In the data rows, the value 128 means zero.
Here are some points:
array([ 82,  98, 106, 118, 175,  87,  74,  91, 128])
array([ 29, 186, 138, 160, 137, 163, 159, 134, 125])
array([143,  67, 152, 154,  29,  15, 154,  75, 120])
array([189, 112, 134, 145,  78, 105, 115, 114, 120])
array([150, 146, 122,  76, 201, 140,  95, 147, 195])
array([122, 186, 104, 100, 172, 164, 115, 160, 144])
array([106,   0, 114, 240, 128,  27,  89,  73,  39])
array([146, 160,  90,  90, 154,  99,  81, 125, 111])
array([ 47, 143, 175, 144, 170, 119, 163, 151, 120])
array([165,  99,  73,  76,  55, 103, 207, 136,  63])
array([ 86,  89, 131,  99, 185,  83,  75, 105, 117])
array([145, 140,  88, 145, 192,  65,  62, 118, 106])
array([102, 161,  85, 160, 121,  97, 170, 143, 137])
array([ 87, 142, 108, 135, 125, 128, 119, 117, 105])
array([102,  45, 123, 162,  66,  62, 139,  94,  58])
array([ 79, 100, 123,  69, 160,  82, 140,  73, 177])
array([129, 190,  52, 100, 178,  56, 147,  81, 157])
array([194,  37, 144, 116, 132, 140,  74,  82, 138])
array([147, 184, 167, 154, 143, 161, 190, 111,  81])
array([118, 156, 157, 120, 213, 189, 101, 169, 148])
array([166, 120, 150, 157, 102, 193, 111, 167, 101])
array([113, 118, 156, 105, 114, 146, 112,  98, 121])
array([ 59,  68, 172, 100, 135, 170,  89, 152, 145])
array([ 67, 153, 124, 218, 119, 113, 121, 109,  80])
Then 16 other points, each followed by its number:
array([  3, 104, 150,  45, 108,  93,  84, 157, 109]) 0
array([ 42, 133, 137, 225, 186, 127, 133, 151, 108]) 1
array([173,  16, 165, 157,  56, 175,  68, 160, 197]) 2
array([ 96, 130, 106, 133, 142, 111,  94, 128, 115]) 3
array([ 69,  91, 105, 108, 146, 132, 102, 118, 124]) 4
array([ 68, 156, 114, 201, 205, 169,  61, 127,  93]) 5
array([174,  89, 126, 147,  89,  39, 116, 113,  78]) 6
array([ 75, 133,  74, 142, 164,  91, 106, 110, 165]) 7
array([173, 208, 105,  82, 160,  82, 149, 191, 140]) 8
array([119, 122, 119, 148, 144, 141, 102, 135, 120]) 9
array([100, 195, 110, 101, 136, 146, 184, 141, 149]) 10
array([ 95,  53, 157, 104, 168, 105,  93, 116, 161]) 11
array([138, 210, 114, 120, 135, 102, 168, 161, 125]) 12
array([157, 132, 122, 120, 224, 182,  99, 163, 125]) 13
array([185, 125, 133, 143,  74, 208, 161, 226, 207]) 14
array([186,  60, 127,  98, 101, 120, 115, 112,  66]) 15
Which of these numbered points is nearest to each point below by angle, seen from the average point of the first points? Its number follows each.
array([ 75, 137, 131, 195, 112, 117, 134, 112,  90]) > 1
array([ 91, 106, 148, 115, 160, 106,  85, 115, 130]) > 11
array([ 44, 200,  73, 159, 179, 147, 124,  91, 148]) > 7
array([ 93, 124, 144, 136, 143, 104, 108,  95, 129]) > 11
array([178,  93, 156, 106, 121, 127, 154, 132, 108]) > 15
array([ 62, 114, 142, 125, 129, 131, 106, 155, 103]) > 0
array([ 74,  84, 125, 181, 111, 128, 150, 102, 121]) > 1
array([144,   0, 200, 135,  81, 152, 107, 161, 173]) > 2
array([140, 174, 163, 178, 118, 105, 170, 148, 119]) > 12
array([195, 101, 129, 153,  48,  48, 139, 113,  94]) > 6
array([154, 139, 139, 189, 165, 160, 114, 114, 139]) > 9
array([ 48,  55, 113,  95, 124, 148,  93, 106, 184]) > 4
array([ 93, 110, 120, 139, 143, 122,  96, 128, 119]) > 3
array([ 93, 202, 102,  48, 150, 170, 170, 148, 161]) > 10
array([115, 210, 150,  60, 183, 151, 212, 143, 151]) > 10
array([184, 144, 112, 150, 143, 178,  91, 156, 151]) > 9
array([115, 118, 106, 113, 153,  93, 101, 137, 132]) > 3
array([ 63, 109, 143, 110, 151, 115, 143,  93, 144]) > 4
array([ 60, 197,  99, 221, 176, 125, 127, 146,  76]) > 1
array([189,  20, 172, 122, 123,  91,  72,  53,  88]) > 15
array([144, 110, 128, 124, 137, 139, 158, 152, 159]) > 14
array([158, 134, 159, 137,  83, 165, 160, 192, 171]) > 14
array([138, 140, 119, 112, 168, 156, 107, 118, 153]) > 13
array([130, 211, 120, 119, 155, 116, 164, 152, 150]) > 12
array([ 89, 114, 136, 166,  86, 123, 127, 100,  91]) > 1
array([ 80, 166, 106, 211, 222, 156,  48, 127, 113]) > 5
